In the data rows, 128 means zero.
Here are some rows, each followed by its group. Rows of different groups can look alike.
[146, 109, 136, 128, 146, 131, 107, 105, 082, 102, 130, 140, 154, 127, 167, 108, 141, 135, 124,
 101, 080, 143, 160, 148, 161, 087, 128, 157, 127, 142, 129, 152, 107, 131, 139, 111, 139, 179,
 126, 127, 120, 115, 123, 110, 158, 140, 163, 181, 115, 121, 120, 092, 130, 151, 080, 151, 105,
 134, 124, 126, 149, 101, 159, 107] 1
[126, 140, 121, 101, 138, 148, 132, 109, 163, 066, 134, 111, 097, 142, 099, 145, 130, 150, 153,
 098, 081, 113, 124, 082, 108, 118, 120, 154, 146, 153, 034, 119, 062, 177, 139, 151, 120, 118,
 088, 127, 088, 163, 160, 126, 182, 133, 153, 141, 139, 132, 121, 090, 134, 149, 105, 185, 060,
 141, 066, 145, 148, 154, 123, 179] 1
[143, 102, 145, 135, 146, 090, 115, 138, 131, 077, 197, 087, 110, 143, 087, 140, 171, 147, 168,
 115, 090, 104, 115, 167, 121, 111, 139, 109, 113, 172, 112, 156, 178, 094, 112, 111, 233, 126,
 120, 109, 132, 148, 108, 121, 103, 131, 176, 120, 127, 151, 186, 114, 071, 148, 078, 133, 139,
 078, 094, 147, 160, 157, 159, 169] 1
[157, 144, 160, 119, 160, 130, 123, 143, 092, 151, 105, 114, 144, 129, 175, 158, 106, 108, 104,
 171, 101, 108, 157, 124, 184, 123, 127, 150, 143, 141, 147, 114, 106, 134, 113, 116, 111, 101,
 115, 100, 145, 100, 111, 143, 088, 150, 092, 164, 115, 176, 111, 089, 135, 105, 124, 118, 119,
 178, 179, 113, 166, 126, 176, 108] 2
[123, 159, 161, 152, 098, 159, 143, 125, 081, 162, 096, 073, 153, 121, 166, 146, 057, 093, 105,
 122, 150, 116, 149, 132, 075, 171, 145, 155, 197, 128, 130, 063, 107, 129, 116, 072, 129, 136,
 117, 108, 107, 114, 159, 165, 113, 168, 091, 167, 177, 130, 110, 092, 143, 076, 136, 107, 132,
 128, 121, 114, 095, 149, 102, 151] 3
[099, 092, 134, 140, 098, 138, 160, 130, 154, 147, 105, 165, 121, 082, 120, 112, 118, 091, 186,
 105, 159, 152, 176, 152, 147, 168, 152, 153, 116, 128, 176, 150, 124, 117, 082, 109, 108, 168,
 170, 100, 136, 163, 129, 148, 147, 129, 124, 116, 150, 121, 141, 177, 084, 087, 119, 144, 104,
 132, 137, 103, 124, 101, 098, 117] 3
[095, 145, 153, 126, 124, 135, 137, 140, 110, 140, 111, 093, 150, 091, 127, 167, 139, 113, 122,
 130, 131, 078, 108, 147, 179, 180, 138, 075, 141, 128, 112, 139, 100, 064, 148, 133, 130, 080,
 205, 121, 124, 130, 179, 167, 084, 174, 121, 091, 188, 163, 124, 126, 171, 088, 156, 125, 110,
 143, 169, 199, 134, 131, 094, 107] 3
[163, 122, 145, 127, 138, 132, 103, 117, 158, 104, 145, 150, 101, 136, 103, 109, 126, 115, 158,
 088, 096, 137, 109, 066, 165, 113, 130, 166, 139, 179, 068, 142, 113, 159, 123, 102, 146, 164,
 133, 117, 102, 184, 119, 127, 149, 146, 147, 142, 136, 133, 105, 112, 088, 154, 073, 158, 103,
 139, 138, 150, 149, 074, 179, 123] 1
[142, 095, 136, 140, 131, 132, 131, 106, 116, 091, 143, 183, 070, 180, 077, 112, 127, 135, 097,
 081, 089, 150, 122, 090, 161, 087, 146, 115, 105, 162, 145, 155, 159, 119, 126, 104, 104, 181,
 103, 131, 115, 069, 113, 111, 150, 132, 143, 131, 098, 123, 091, 177, 143, 141, 075, 135, 108,
 133, 129, 104, 155, 108, 152, 107] 1
[127, 095, 134, 131, 095, 094, 154, 131, 095, 095, 134, 110, 152, 088, 119, 122, 166, 118, 116,
 107, 153, 087, 072, 135, 098, 160, 144, 095, 119, 092, 127, 151, 128, 074, 167, 098, 126, 103,
 202, 158, 129, 140, 063, 128, 087, 123, 156, 100, 074, 156, 128, 144, 131, 132, 146, 133, 146,
 080, 108, 196, 135, 138, 169, 154] 4
[131, 182, 056, 112, 112, 122, 141, 106, 176, 138, 132, 144, 108, 136, 110, 102, 107, 175, 145,
 106, 154, 122, 105, 058, 100, 118, 148, 169, 128, 151, 056, 150, 088, 175, 133, 159, 119, 141,
 113, 140, 152, 152, 160, 124, 127, 102, 087, 133, 178, 075, 104, 102, 104, 136, 156, 130, 143,
 137, 139, 148, 095, 084, 091, 101] 5
[137, 171, 061, 147, 141, 110, 093, 128, 124, 127, 125, 165, 065, 166, 089, 104, 102, 123, 108,
 157, 107, 139, 127, 075, 109, 110, 127, 122, 124, 144, 126, 143, 168, 107, 098, 154, 098, 147,
 100, 127, 102, 074, 144, 136, 133, 095, 137, 136, 137, 064, 102, 170, 163, 131, 138, 117, 153,
 130, 141, 089, 151, 091, 126, 108] 6
[103, 094, 132, 148, 110, 115, 146, 136, 114, 156, 121, 094, 149, 102, 118, 138, 168, 107, 113,
 121, 144, 101, 088, 142, 102, 173, 155, 087, 119, 150, 124, 130, 120, 078, 149, 105, 127, 119,
 196, 114, 136, 128, 162, 163, 097, 128, 121, 086, 169, 148, 113, 132, 155, 101, 134, 140, 133,
 088, 110, 200, 125, 153, 073, 141] 3
[121, 092, 133, 123, 107, 102, 154, 118, 077, 117, 130, 088, 158, 129, 171, 144, 170, 143, 112,
 125, 114, 102, 156, 140, 103, 140, 138, 167, 123, 042, 125, 139, 101, 148, 150, 103, 131, 127,
 105, 158, 141, 115, 067, 117, 099, 129, 160, 190, 078, 146, 145, 089, 135, 127, 163, 137, 155,
 091, 079, 121, 103, 149, 148, 140] 4
[106, 169, 068, 149, 108, 113, 140, 155, 128, 159, 158, 158, 107, 160, 093, 119, 106, 106, 163,
 127, 149, 133, 113, 172, 134, 179, 157, 103, 129, 141, 117, 154, 167, 084, 105, 156, 234, 141,
 112, 098, 138, 153, 137, 168, 117, 108, 135, 113, 163, 067, 175, 113, 057, 089, 130, 096, 144,
 131, 133, 143, 119, 080, 095, 131] 3
[161, 159, 136, 126, 140, 151, 136, 143, 091, 153, 121, 123, 148, 129, 172, 132, 106, 084, 114,
 169, 120, 135, 151, 127, 126, 145, 132, 164, 150, 172, 134, 085, 134, 128, 120, 131, 139, 139,
 137, 094, 160, 118, 089, 164, 175, 124, 107, 175, 103, 149, 128, 094, 132, 123, 098, 157, 084,
 158, 091, 134, 178, 114, 178, 196] 2
[106, 091, 136, 160, 122, 126, 132, 152, 093, 147, 123, 149, 068, 149, 079, 119, 128, 106, 131,
 127, 150, 142, 135, 096, 176, 182, 150, 112, 130, 117, 150, 161, 146, 122, 127, 104, 113, 158,
 096, 094, 141, 088, 136, 142, 135, 144, 123, 144, 167, 124, 106, 175, 137, 079, 131, 145, 101,
 157, 124, 096, 110, 093, 097, 121] 3
[118, 147, 157, 094, 125, 160, 118, 115, 156, 127, 128, 051, 109, 139, 101, 148, 069, 160, 153,
 103, 145, 125, 104, 078, 087, 116, 154, 153, 207, 119, 062, 088, 080, 161, 126, 076, 116, 135,
 106, 147, 161, 161, 162, 110, 122, 168, 093, 130, 168, 141, 081, 096, 110, 142, 143, 118, 112,
 146, 122, 140, 078, 170, 093, 159] 5
[114, 095, 130, 138, 106, 141, 162, 136, 091, 127, 130, 161, 149, 122, 159, 111, 110, 106, 084,
 115, 166, 152, 141, 103, 152, 193, 135, 156, 111, 164, 134, 136, 123, 140, 122, 099, 118, 170,
 126, 094, 113, 101, 148, 142, 134, 130, 092, 161, 171, 131, 122, 097, 122, 090, 139, 159, 084,
 137, 134, 115, 119, 113, 110, 100] 3
[115, 163, 135, 134, 143, 141, 067, 146, 166, 118, 163, 138, 102, 165, 092, 143, 120, 143, 146,
 161, 080, 124, 112, 079, 133, 102, 123, 164, 146, 145, 051, 114, 103, 161, 144, 137, 138, 146,
 121, 129, 122, 167, 149, 135, 187, 130, 143, 138, 125, 132, 097, 096, 108, 128, 137, 151, 089,
 129, 074, 149, 171, 140, 127, 197] 6
[141, 108, 145, 088, 149, 143, 133, 136, 163, 128, 119, 117, 102, 169, 110, 104, 166, 127, 165,
 168, 180, 171, 114, 143, 126, 130, 053, 107, 096, 131, 103, 111, 169, 071, 053, 170, 214, 086,
 118, 139, 087, 127, 159, 118, 155, 101, 135, 089, 131, 126, 159, 100, 075, 168, 143, 116, 139,
 106, 171, 115, 121, 167, 116, 084] 7
[119, 151, 149, 170, 102, 154, 136, 136, 154, 157, 146, 060, 117, 135, 086, 179, 094, 085, 174,
 123, 141, 131, 089, 086, 106, 184, 157, 162, 177, 130, 049, 080, 099, 175, 151, 072, 173, 122,
 112, 091, 135, 187, 131, 144, 095, 178, 125, 139, 156, 146, 109, 102, 091, 107, 110, 088, 122,
 140, 096, 165, 094, 136, 101, 166] 3
[123, 194, 063, 110, 104, 110, 122, 109, 134, 152, 128, 145, 159, 094, 135, 106, 097, 171, 123,
 103, 133, 151, 084, 142, 109, 094, 160, 093, 128, 147, 122, 118, 139, 078, 153, 174, 132, 156,
 214, 131, 188, 131, 163, 120, 132, 100, 092, 080, 170, 047, 095, 124, 176, 143, 138, 138, 154,
 132, 140, 208, 085, 077, 095, 106] 5
[097, 130, 129, 134, 172, 142, 043, 166, 124, 093, 145, 100, 121, 149, 088, 164, 136, 161, 172,
 189, 075, 132, 138, 172, 159, 114, 117, 086, 165, 129, 090, 114, 134, 082, 112, 151, 244, 133,
 110, 111, 120, 153, 153, 096, 178, 141, 149, 108, 147, 140, 183, 093, 070, 126, 153, 156, 048,
 167, 053, 149, 141, 133, 126, 197] 6
[117, 147, 150, 126, 110, 106, 106, 127, 106, 138, 131, 120, 162, 084, 129, 165, 166, 162, 127,
 115, 137, 103, 089, 154, 198, 117, 163, 085, 135, 141, 111, 138, 118, 072, 160, 134, 148, 082,
 197, 150, 200, 156, 147, 140, 089, 169, 100, 103, 168, 168, 114, 138, 170, 168, 116, 118, 136,
 155, 166, 214, 115, 107, 079, 124] 5
[111, 103, 148, 140, 112, 113, 094, 119, 148, 153, 139, 136, 133, 070, 113, 128, 180, 168, 209,
 105, 142, 147, 176, 158, 153, 105, 149, 164, 096, 120, 163, 140, 131, 117, 104, 163, 138, 083,
 183, 137, 210, 179, 125, 110, 138, 109, 105, 133, 155, 123, 157, 178, 069, 147, 118, 059, 175,
 089, 148, 114, 110, 155, 108, 118] 5
[125, 098, 159, 111, 145, 114, 115, 196, 147, 122, 194, 128, 118, 140, 097, 130, 190, 127, 159,
 198, 176, 141, 092, 073, 149, 130, 100, 171, 093, 119, 070, 161, 120, 186, 170, 166, 149, 089,
 127, 130, 154, 177, 088, 120, 148, 113, 157, 161, 118, 140, 121, 101, 106, 156, 107, 072, 165,
 066, 160, 188, 152, 152, 123, 135] 7
[115, 148, 153, 121, 151, 122, 102, 150, 166, 151, 131, 101, 109, 155, 097, 179, 133, 126, 168,
 169, 154, 103, 107, 082, 187, 132, 068, 162, 122, 099, 065, 127, 083, 195, 141, 123, 134, 090,
 096, 128, 124, 168, 144, 103, 082, 177, 140, 139, 124, 153, 121, 093, 113, 153, 121, 109, 125,
 164, 169, 151, 119, 120, 108, 101] 7
[155, 116, 134, 127, 131, 122, 139, 102, 165, 107, 138, 162, 158, 114, 159, 096, 136, 117, 118,
 086, 094, 148, 118, 161, 148, 096, 131, 094, 122, 153, 150, 150, 147, 148, 152, 110, 115, 170,
 126, 126, 089, 144, 129, 124, 162, 137, 149, 101, 124, 122, 148, 152, 144, 153, 078, 177, 117,
 133, 131, 115, 135, 081, 161, 109] 1
[134, 160, 120, 163, 137, 139, 083, 141, 166, 129, 146, 134, 105, 152, 100, 126, 111, 113, 155,
 156, 106, 137, 094, 074, 126, 107, 123, 165, 152, 152, 070, 096, 106, 166, 129, 130, 123, 138,
 108, 114, 105, 169, 143, 120, 185, 129, 119, 131, 120, 149, 083, 112, 103, 130, 128, 153, 086,
 171, 095, 152, 147, 113, 125, 193] 6
[149, 192, 063, 119, 121, 112, 141, 134, 168, 132, 137, 175, 147, 107, 167, 112, 104, 162, 105,
 120, 111, 122, 129, 149, 113, 129, 140, 103, 130, 074, 149, 148, 151, 150, 149, 157, 099, 149,
 123, 181, 119, 153, 087, 140, 142, 086, 133, 103, 109, 056, 163, 152, 134, 129, 185, 118, 156,
 127, 112, 098, 120, 073, 163, 109] 4
[141, 113, 146, 126, 154, 109, 091, 171, 154, 144, 163, 150, 169, 106, 155, 114, 193, 150, 130,
 165, 158, 174, 121, 175, 149, 087, 092, 105, 078, 101, 148, 135, 153, 151, 174, 192, 123, 080,
 102, 145, 141, 161, 143, 121, 142, 098, 159, 101, 090, 111, 152, 146, 156, 159, 109, 085, 181,
 096, 151, 109, 132, 163, 096, 106] 7
[100, 088, 138, 145, 116, 143, 155, 124, 168, 159, 124, 143, 157, 115, 154, 112, 158, 111, 119,
 122, 140, 146, 126, 159, 129, 169, 153, 081, 107, 124, 157, 116, 132, 149, 149, 176, 103, 087,
 122, 113, 118, 139, 159, 161, 138, 101, 114, 089, 170, 133, 164, 144, 159, 071, 138, 102, 151,
 112, 157, 113, 118, 174, 100, 091] 3
[147, 114, 137, 132, 145, 121, 094, 125, 155, 113, 155, 158, 165, 106, 152, 122, 162, 155, 123,
 105, 068, 133, 138, 163, 162, 094, 155, 092, 116, 169, 135, 163, 152, 145, 163, 110, 130, 170,
 125, 150, 122, 163, 154, 118, 153, 155, 158, 110, 127, 108, 176, 133, 153, 155, 080, 153, 116,
 122, 120, 124, 141, 088, 130, 103] 1
[131, 094, 135, 108, 138, 141, 141, 124, 156, 134, 097, 136, 106, 169, 104, 096, 157, 103, 163,
 139, 193, 164, 104, 151, 110, 134, 067, 102, 092, 124, 125, 104, 154, 087, 063, 172, 188, 075,
 103, 126, 083, 114, 153, 105, 138, 100, 115, 084, 100, 136, 168, 119, 070, 146, 119, 122, 137,
 118, 182, 109, 117, 173, 108, 073] 7
[122, 095, 143, 111, 153, 113, 102, 183, 150, 131, 168, 170, 113, 153, 095, 109, 183, 120, 129,
 153, 165, 138, 094, 079, 141, 111, 111, 161, 106, 117, 064, 150, 104, 157, 155, 170, 128, 078,
 110, 154, 117, 179, 141, 109, 148, 102, 135, 138, 112, 139, 098, 107, 108, 159, 103, 087, 168,
 095, 161, 149, 149, 171, 104, 109] 7
[112, 092, 133, 116, 152, 118, 109, 151, 160, 130, 140, 131, 121, 147, 093, 113, 194, 106, 168,
 179, 157, 167, 095, 094, 149, 109, 088, 162, 106, 087, 052, 119, 077, 173, 152, 183, 157, 086,
 111, 140, 130, 173, 123, 112, 155, 104, 151, 144, 102, 149, 101, 104, 115, 167, 091, 103, 158,
 111, 146, 159, 134, 163, 124, 103] 7
[117, 158, 126, 172, 107, 143, 137, 127, 137, 172, 142, 142, 118, 167, 091, 145, 100, 092, 184,
 111, 154, 146, 080, 176, 147, 169, 149, 112, 141, 127, 143, 094, 164, 097, 109, 125, 243, 151,
 101, 088, 145, 145, 120, 143, 160, 124, 124, 102, 143, 133, 175, 112, 044, 079, 126, 114, 094,
 160, 075, 134, 095, 115, 110, 203] 3
[155, 112, 129, 108, 152, 124, 142, 114, 131, 173, 130, 162, 067, 191, 079, 105, 116, 101, 115,
 157, 102, 166, 128, 089, 147, 131, 149, 124, 104, 142, 146, 127, 177, 125, 099, 110, 089, 190,
 117, 108, 173, 058, 104, 178, 167, 134, 102, 128, 093, 113, 095, 172, 168, 123, 100, 174, 105,
 114, 144, 091, 171, 119, 163, 092] 2
[155, 108, 126, 121, 138, 128, 141, 092, 089, 080, 121, 149, 161, 115, 167, 101, 146, 100, 110,
 096, 099, 156, 144, 126, 147, 101, 131, 167, 115, 156, 120, 138, 103, 135, 123, 110, 138, 172,
 121, 129, 093, 109, 131, 108, 158, 131, 151, 177, 116, 141, 123, 095, 136, 168, 075, 183, 103,
 152, 122, 116, 129, 093, 163, 102] 1
[122, 172, 058, 102, 094, 130, 152, 071, 105, 139, 086, 149, 146, 125, 175, 082, 069, 137, 100,
 082, 166, 162, 154, 113, 090, 131, 116, 155, 132, 148, 132, 101, 117, 137, 090, 160, 109, 148,
 113, 124, 130, 088, 176, 117, 125, 094, 083, 151, 166, 065, 107, 094, 148, 140, 148, 155, 135,
 157, 164, 096, 064, 085, 095, 087] 5
[159, 162, 153, 128, 158, 124, 118, 138, 173, 159, 141, 117, 098, 156, 094, 157, 132, 116, 158,
 161, 090, 104, 105, 073, 181, 124, 144, 167, 126, 154, 067, 122, 099, 176, 131, 122, 126, 097,
 113, 104, 171, 160, 108, 158, 088, 164, 119, 130, 100, 181, 096, 101, 103, 120, 111, 116, 119,
 170, 174, 143, 182, 126, 159, 112] 2
[116, 102, 140, 115, 116, 108, 120, 135, 158, 144, 103, 081, 133, 073, 137, 142, 165, 164, 191,
 109, 139, 096, 196, 154, 108, 101, 161, 142, 149, 139, 154, 119, 125, 098, 063, 115, 143, 125,
 196, 134, 188, 173, 133, 130, 104, 129, 076, 113, 178, 179, 125, 185, 083, 142, 137, 148, 144,
 109, 094, 130, 108, 129, 102, 149] 5
[124, 090, 135, 142, 117, 102, 140, 124, 106, 122, 146, 093, 074, 177, 073, 151, 164, 162, 123,
 131, 107, 100, 129, 098, 114, 131, 126, 123, 116, 065, 148, 139, 153, 133, 137, 103, 114, 136,
 107, 161, 153, 074, 048, 112, 105, 120, 151, 141, 069, 148, 104, 172, 122, 119, 170, 105, 140,
 086, 087, 104, 118, 143, 172, 153] 4
Which 3 groups are nearest to each row below, nearest first, going by the distance to the centre of the group?
[116, 154, 154, 152, 124, 152, 152, 138, 087, 156, 134, 080, 161, 137, 165, 161, 078, 128, 082,
 116, 143, 107, 150, 133, 098, 164, 186, 160, 187, 129, 131, 091, 115, 130, 146, 077, 124, 136,
 131, 103, 130, 113, 134, 169, 108, 166, 113, 173, 167, 144, 112, 096, 122, 079, 134, 083, 122,
 126, 102, 125, 122, 162, 108, 167] >> 3 2 5
Which 2 groups are nearest to each row below, nearest first, going by the distance to the group's nearest row?
[130, 162, 117, 163, 150, 141, 078, 129, 091, 127, 130, 136, 161, 134, 164, 135, 115, 127, 099,
 153, 097, 125, 138, 120, 130, 110, 116, 169, 133, 145, 125, 100, 124, 136, 132, 127, 139, 136,
 120, 125, 099, 118, 141, 117, 174, 118, 128, 173, 137, 125, 141, 087, 132, 140, 141, 144, 086,
 144, 074, 119, 134, 123, 139, 184] >> 2 1
[138, 137, 157, 131, 158, 120, 114, 159, 139, 137, 157, 126, 114, 166, 102, 177, 142, 130, 140,
 173, 094, 083, 116, 168, 199, 123, 164, 090, 136, 147, 103, 151, 156, 078, 125, 128, 219, 087,
 117, 106, 174, 150, 108, 138, 066, 168, 112, 111, 111, 172, 196, 110, 066, 104, 111, 101, 127,
 160, 140, 155, 206, 131, 166, 115] >> 1 2
Which 3 groups are nearest to each row below, nearest first, going by the average distance to the group's rows?
[104, 139, 160, 139, 111, 168, 177, 137, 113, 135, 120, 059, 060, 163, 082, 157, 064, 085, 115,
 121, 153, 104, 132, 088, 056, 192, 144, 111, 175, 119, 150, 101, 146, 125, 110, 075, 092, 124,
 088, 101, 113, 070, 151, 165, 107, 168, 138, 134, 174, 136, 110, 166, 176, 076, 144, 117, 122,
 126, 125, 095, 106, 183, 085, 157] >> 3 2 4
[136, 082, 128, 123, 116, 109, 138, 079, 168, 093, 124, 081, 093, 152, 096, 129, 149, 112, 167,
 085, 089, 107, 104, 085, 093, 115, 117, 158, 133, 137, 067, 123, 083, 179, 142, 100, 113, 131,
 099, 123, 086, 154, 134, 103, 106, 136, 158, 141, 114, 158, 109, 093, 126, 146, 078, 159, 137,
 115, 102, 147, 135, 163, 155, 124] >> 1 6 7
[148, 099, 147, 123, 141, 116, 116, 115, 102, 095, 153, 161, 163, 102, 121, 113, 190, 145, 122,
 101, 083, 148, 075, 150, 159, 072, 157, 097, 088, 145, 124, 153, 118, 075, 185, 165, 142, 094,
 201, 151, 129, 132, 129, 125, 150, 099, 172, 104, 106, 129, 114, 126, 163, 157, 067, 067, 181,
 079, 140, 204, 167, 181, 158, 111] >> 1 7 4
Which 3 groups are nearest to each row below, nearest first, going by the distance to the group's nearest row?
[161, 153, 161, 138, 141, 108, 112, 166, 153, 156, 158, 133, 106, 144, 100, 157, 141, 111, 137,
 160, 126, 117, 104, 077, 200, 137, 170, 161, 142, 188, 058, 138, 117, 153, 141, 137, 141, 081,
 123, 095, 169, 183, 090, 164, 073, 169, 108, 142, 095, 177, 091, 117, 084, 119, 081, 105, 129,
 159, 187, 165, 204, 087, 170, 133] >> 2 1 7
